500 stands for zero in the data rows.
Here are some points:
456,514,715,409,380,474,544,444,500,496,395,729,344,513,467,497,551,351,507,472,626,618,593,356,480,441,355,330,380,739,429,618,712,536,532,493,574,290,398,301,641,510,522,410,512
425,412,628,419,398,457,588,432,458,453,449,713,413,535,472,522,482,410,505,400,727,491,724,344,471,332,408,401,475,708,367,544,680,578,610,431,583,310,443,299,577,548,583,324,537
379,339,545,414,435,480,560,468,410,492,460,644,521,505,503,538,423,491,500,353,725,410,754,327,492,279,461,439,538,633,429,485,609,568,656,351,533,379,450,337,537,588,648,309,544
351,311,484,405,452,528,512,509,399,613,445,542,593,428,535,529,403,551,494,341,689,397,707,330,527,282,471,439,567,543,540,444,524,530,654,294,498,433,466,387,525,587,682,316,543
352,327,428,396,433,564,490,566,410,712,431,452,600,353,557,517,419,573,486,356,636,437,649,364,549,306,444,418,573,465,647,414,445,481,610,284,501,441,505,424,526,557,681,332,535
374,376,378,386,398,573,510,637,423,733,429,391,571,330,560,523,457,564,474,382,575,498,608,409,553,331,411,391,558,413,707,382,386,444,550,305,545,418,542,432,518,518,665,355,520
407,445,341,381,374,557,564,688,429,704,445,357,535,337,538,549,500,541,457,404,524,543,575,480,553,359,397,393,525,386,706,359,351,424,496,331,616,442,552,478,494,480,640,385,493
452,518,327,399,382,528,630,697,428,660,473,345,502,358,490,592,526,517,439,424,490,549,544,563,557,414,414,424,485,373,673,358,337,395,461,388,675,505,537,556,460,449,606,423,442
508,571,339,451,429,495,674,678,428,617,497,346,473,399,434,634,522,494,425,443,470,524,514,603,565,482,455,461,450,364,639,381,342,379,443,465,691,544,512,593,427,431,567,465,391
569,598,376,533,509,463,671,651,435,581,505,353,447,438,395,646,499,469,422,468,456,491,489,606,563,543,504,501,422,355,611,426,364,384,436,526,670,564,482,597,400,426,532,510,370
617,607,430,618,595,444,629,622,459,553,506,368,424,463,394,606,478,442,435,504,446,461,469,596,532,583,548,536,401,350,587,481,398,403,436,558,633,570,452,587,382,432,507,553,384
646,615,488,671,654,441,564,586,501,532,518,392,403,483,423,529,471,418,466,546,442,441,458,592,481,600,586,556,385,356,562,526,442,428,442,570,583,570,426,581,370,450,491,584,416
656,628,532,678,671,445,485,538,553,513,543,430,386,505,453,450,481,400,512,583,447,434,455,601,437,605,614,567,373,378,532,552,488,456,456,578,518,574,410,585,366,479,481,600,449
651,639,554,657,654,444,410,473,599,490,569,476,376,531,465,397,505,391,566,606,462,445,460,618,415,609,622,575,367,416,493,562,525,482,484,591,438,585,407,599,370,521,475,607,472
635,641,560,628,622,436,361,395,627,458,579,516,377,556,461,375,531,395,614,618,491,472,473,632,406,622,607,587,372,463,438,567,544,498,528,611,363,602,422,618,387,573,468,615,477
615,632,563,601,592,424,343,321,642,412,568,539,396,571,448,369,543,418,644,630,533,502,491,637,398,642,580,602,394,505,372,574,551,498,580,633,315,619,453,632,418,621,456,631,468
596,618,570,580,568,410,341,279,655,358,547,548,437,571,433,364,537,458,661,647,580,519,513,632,388,662,555,615,438,531,313,585,554,488,627,647,301,628,489,635,464,652,440,650,453
579,601,580,562,549,396,341,275,672,321,528,554,499,560,418,358,523,506,673,666,612,521,531,619,377,673,536,620,503,546,289,595,561,473,652,649,306,627,517,628,517,666,425,667,437
564,585,589,548,535,383,341,294,690,328,515,565,569,544,404,351,512,553,687,681,615,519,535,603,366,674,522,616,577,561,306,598,572,458,653,640,315,617,535,614,569,671,426,675,423
547,553,589,535,524,373,341,323,700,380,510,583,628,531,397,345,511,590,697,683,593,525,528,547,357,648,514,570,640,587,351,581,582,459,638,610,326,547,554,540,618,671,452,664,422
515,494,570,518,515,375,346,360,688,450,512,605,661,531,412,344,520,620,691,654,567,544,524,461,354,588,510,486,679,625,407,533,585,488,616,562,343,446,581,439,661,660,492,617,450
573,590,393,511,681,514,484,398,496,500,700,434,354,464,470,506,664,354,441,550,560,601,539,382,555,482,712,615,386,637,436,589,344,541,556,426,461,500,395,358,461,467,523,555,537
545,494,458,591,643,562,461,291,490,436,658,473,392,454,524,528,614,411,407,579,623,560,603,425,586,464,655,474,421,513,323,490,450,577,571,389,383,438,467,404,474,456,538,561,577
532,468,490,596,605,599,443,283,493,369,583,491,470,496,594,515,552,496,466,524,603,531,610,456,567,467,590,368,464,434,284,413,529,578,548,440,358,393,519,437,457,494,521,505,595
523,485,477,550,547,600,434,324,493,351,518,485,550,560,623,493,505,565,528,459,547,511,537,469,545,465,531,337,499,417,321,388,523,594,537,496,370,371,543,435,441,536,461,453,615
498,491,439,493,487,579,438,381,488,379,475,458,590,616,612,481,480,590,546,434,487,505,437,468,529,458,479,357,533,428,389,392,468,626,530,529,399,377,552,425,461,556,397,426,626
460,466,398,445,437,556,456,439,481,415,450,425,585,647,587,484,472,577,526,441,431,508,372,451,520,459,439,391,559,441,445,395,414,643,502,544,438,402,550,424,509,538,376,430,619
419,423,374,409,404,542,485,486,472,439,440,408,560,645,568,497,472,549,489,456,393,508,367,423,517,476,415,416,566,456,478,393,386,633,449,550,482,426,537,424,551,485,394,454,601
384,382,374,383,385,538,517,517,457,459,439,418,536,617,557,518,472,524,444,467,383,499,394,393,523,498,405,423,555,477,496,395,388,607,397,547,520,432,516,414,560,423,424,479,583
364,370,398,366,377,542,545,534,435,481,440,448,518,585,551,542,466,505,400,470,391,482,420,407,538,519,406,447,533,494,510,413,416,577,374,548,545,470,494,452,539,378,451,497,564
366,393,447,364,379,548,564,546,414,501,437,480,500,542,539,565,455,488,375,468,401,464,434,459,556,554,408,500,507,496,524,459,461,524,378,563,558,533,475,520,507,367,470,517,530
394,436,513,380,386,549,573,556,411,516,429,502,479,500,519,579,441,472,382,470,412,447,442,503,569,574,409,549,481,487,537,522,509,469,395,566,565,564,459,552,478,383,481,532,488
442,487,578,412,401,536,576,564,439,525,420,515,458,470,491,582,428,455,417,485,425,433,450,535,567,568,408,588,457,479,546,585,549,432,416,549,570,577,444,564,456,415,487,536,449
496,532,621,457,425,507,573,568,486,529,414,531,438,447,458,571,418,437,467,509,444,420,460,556,548,545,412,616,438,483,550,625,578,414,444,519,572,591,428,573,442,454,493,533,422
541,563,633,504,458,466,561,566,533,531,415,552,422,424,429,546,412,421,521,532,470,408,477,575,511,524,427,633,426,499,550,637,594,403,480,491,567,608,413,590,437,500,501,530,407
570,585,623,543,499,425,536,558,566,536,427,569,413,404,407,508,412,409,567,549,506,400,502,596,464,518,455,638,422,522,548,630,597,391,524,475,552,625,401,611,443,549,515,534,396
586,603,606,568,536,394,498,542,583,544,450,574,412,393,389,458,421,404,598,560,551,399,537,617,418,526,490,635,429,541,544,615,588,377,573,475,524,634,395,628,458,592,536,544,382
598,617,590,582,562,370,448,516,594,557,482,568,421,395,371,407,442,409,614,572,600,410,581,631,380,542,525,627,446,549,537,602,575,368,615,489,483,635,400,637,479,620,566,558,367
10 more points follow, each with its number after it:
606,625,579,591,577,349,397,481,605,573,515,557,442,406,355,366,474,426,624,584,643,436,628,634,353,559,550,618,469,545,527,592,563,366,643,506,433,629,420,635,498,635,603,573,356 0
609,622,570,597,585,332,357,441,616,588,543,546,473,420,344,337,511,459,633,598,668,478,665,627,332,574,566,609,493,536,513,583,554,371,656,523,384,621,458,627,510,643,637,587,353 1
605,613,563,598,590,322,334,406,629,593,563,538,508,433,341,318,547,506,643,610,676,530,680,616,316,587,576,599,513,527,496,575,547,378,661,536,351,610,513,616,515,650,655,599,355 2
594,600,556,593,592,320,325,388,640,577,582,534,545,443,344,309,580,558,653,620,670,583,670,603,309,596,585,588,532,524,477,567,542,385,661,546,340,599,575,604,520,656,644,608,361 3
441,384,398,650,703,563,501,485,515,453,488,340,402,425,543,429,629,393,511,556,452,689,552,422,482,510,623,673,543,318,396,620,350,459,462,458,573,625,583,529,527,503,560,570,493 4
506,452,462,572,595,600,495,450,568,383,599,363,472,369,601,436,599,496,521,623,435,576,541,439,503,511,614,542,473,365,341,532,404,439,422,419,548,518,549,473,458,477,543,603,522 5
536,543,474,513,525,575,482,421,607,378,620,434,522,402,587,511,573,550,543,616,444,516,464,516,543,512,591,447,448,423,392,452,467,468,438,443,454,469,525,489,416,474,441,571,545 6
548,605,455,504,509,551,482,403,591,394,566,504,530,486,536,547,545,544,563,574,434,517,387,607,565,539,547,433,467,474,423,417,499,498,471,514,416,493,522,559,426,509,369,552,521 7
570,622,450,530,511,523,489,411,551,392,506,530,514,575,492,537,514,521,560,542,420,523,355,639,548,583,503,464,494,514,419,429,500,512,494,603,435,536,524,603,473,542,354,554,485 8
591,617,473,558,517,483,492,436,526,382,473,524,502,614,464,506,488,505,538,538,426,509,374,627,503,636,482,525,514,538,414,479,496,512,498,668,466,579,515,615,527,538,369,579,468 9
Which of these numbered points is nearest to each point below, looking only along the 8 directions in which the first points spread most? Its number follows each.
594,573,645,629,644,408,394,414,580,411,544,611,547,560,431,376,495,512,567,611,566,473,511,569,383,668,605,614,576,595,418,630,627,475,580,648,407,591,482,578,583,572,447,646,446 > 1
541,489,493,598,616,585,347,657,593,524,536,354,578,296,617,377,494,580,539,654,378,509,323,508,482,530,595,628,520,335,681,585,414,415,450,385,456,629,570,575,442,501,371,634,542 > 4
566,614,537,497,424,379,547,610,511,631,354,444,385,366,335,507,349,378,507,525,543,345,572,635,447,534,375,634,389,410,619,588,487,327,523,477,579,645,359,643,394,511,604,539,317 > 0
594,604,521,570,528,444,483,456,529,392,469,523,506,609,450,471,472,497,517,563,450,484,416,606,454,673,486,585,533,552,426,547,510,508,487,685,479,603,494,608,562,509,397,617,467 > 9
553,570,651,543,541,380,425,454,605,525,554,654,596,421,380,405,567,588,629,581,657,583,628,590,390,556,543,643,613,659,483,643,644,386,659,510,437,626,589,610,627,646,578,569,379 > 2
386,312,496,479,589,663,505,364,570,514,672,471,574,444,573,575,652,561,427,589,516,627,614,282,668,372,641,443,613,542,406,493,464,501,398,364,433,353,578,294,617,343,606,480,526 > 5
594,599,558,589,564,279,465,589,609,627,452,474,370,381,299,376,410,373,600,601,572,379,587,607,304,564,508,604,369,422,611,580,520,336,571,498,535,611,370,612,378,582,608,587,316 > 0
516,362,423,684,714,547,416,589,523,507,505,326,632,407,561,428,375,685,513,565,461,400,425,381,485,504,666,723,500,308,633,662,353,465,490,425,473,647,648,490,403,508,424,579,515 > 4
514,484,455,560,616,612,504,356,548,250,630,472,498,497,618,558,611,527,582,497,520,586,420,439,595,416,633,423,462,435,301,434,483,575,574,421,436,402,554,398,435,589,309,450,615 > 6
594,613,554,557,496,310,519,607,563,633,393,455,376,372,301,451,373,375,551,571,555,359,579,622,371,553,433,624,376,409,621,591,504,330,542,487,568,630,363,629,382,542,608,570,310 > 0
582,571,674,599,610,426,342,394,619,477,560,623,575,537,450,347,519,528,608,619,553,492,536,568,386,628,595,624,608,600,442,652,649,476,569,607,357,593,496,576,605,587,511,622,458 > 2
559,573,635,551,542,413,429,460,588,476,500,593,528,563,435,407,477,496,533,629,484,463,488,587,401,658,523,631,556,584,471,636,608,487,481,638,445,612,471,600,568,494,485,649,455 > 9
617,617,530,603,550,310,491,566,581,583,410,447,386,440,334,420,379,383,561,591,532,362,546,616,343,586,470,589,386,407,576,558,491,386,531,540,535,604,369,613,389,541,566,593,359 > 0
481,435,436,483,476,676,553,476,407,467,521,597,617,429,680,612,551,651,435,407,445,600,451,378,647,403,493,286,554,544,471,331,554,554,452,377,502,310,646,342,502,456,462,417,643 > 6
579,588,582,565,539,421,460,464,554,429,481,547,518,588,442,435,468,493,512,602,471,464,458,593,417,677,505,620,550,565,448,605,551,501,476,666,470,610,475,601,573,487,439,646,465 > 9
572,591,623,560,552,399,374,352,652,422,540,594,484,495,411,382,532,490,663,633,603,521,548,609,391,615,545,642,493,575,384,630,603,437,639,579,356,634,504,624,514,657,486,621,418 > 2
372,352,502,391,409,642,538,462,413,346,467,503,527,636,654,578,496,539,375,455,316,524,297,360,612,486,436,473,505,486,416,490,507,664,342,531,502,440,540,396,484,358,309,476,664 > 7
556,563,646,545,538,418,354,371,631,531,554,661,601,502,440,372,570,593,641,602,573,586,571,556,396,567,540,605,612,664,453,627,646,470,593,544,340,568,592,552,622,622,568,580,454 > 3
540,559,673,529,526,399,399,435,614,528,534,686,540,474,405,395,539,538,630,595,580,544,561,583,397,590,527,644,553,669,485,652,675,423,605,557,405,622,543,604,577,626,549,591,408 > 1
595,598,540,600,591,308,417,545,618,585,472,475,383,452,345,334,417,383,604,615,549,382,556,603,294,599,540,582,383,430,570,557,512,392,558,553,489,595,375,603,391,578,571,608,366 > 0
621,690,488,542,504,416,538,408,609,405,567,595,438,580,380,529,589,466,589,604,431,573,429,691,477,639,522,518,445,608,390,477,538,467,461,645,486,582,518,644,490,525,429,614,395 > 9
589,519,357,628,643,517,455,472,385,383,668,438,568,760,582,447,656,542,385,429,495,614,422,452,467,525,651,296,595,408,439,308,427,704,491,634,475,345,562,401,540,440,364,472,640 > 6
621,637,509,566,480,360,537,570,537,575,374,425,391,424,336,500,362,385,522,554,523,356,539,629,432,568,408,592,392,395,571,551,466,374,515,522,557,611,367,621,393,515,559,569,347 > 0
378,364,451,397,426,506,498,498,491,593,521,432,498,418,494,510,572,530,514,468,589,603,615,366,512,418,469,435,486,437,538,455,442,461,558,401,485,402,580,378,477,535,617,445,482 > 5
505,589,460,428,378,525,575,563,463,549,364,419,396,368,456,581,367,389,473,469,511,364,522,635,566,499,363,568,402,407,553,505,437,345,501,463,568,611,374,634,408,489,536,488,382 > 4
626,636,522,604,576,373,521,407,562,355,542,619,464,604,364,512,530,488,549,592,508,524,461,634,444,681,555,558,466,638,365,519,559,477,539,691,476,599,513,624,509,548,407,635,403 > 9
585,587,548,594,601,284,389,546,640,615,524,492,370,394,310,309,463,377,644,617,599,410,601,592,277,572,576,582,370,444,587,561,525,345,608,509,472,592,383,595,385,626,609,596,325 > 0
545,564,664,534,529,389,412,441,608,519,542,674,561,445,392,401,555,560,632,586,629,568,596,586,394,571,531,645,577,672,478,650,661,403,646,531,420,625,569,607,602,645,559,577,393 > 1
531,522,617,526,522,414,389,406,605,513,549,663,620,500,441,390,581,627,624,573,602,621,584,497,398,519,528,540,624,680,457,582,632,490,616,504,386,493,637,479,636,624,557,543,468 > 3
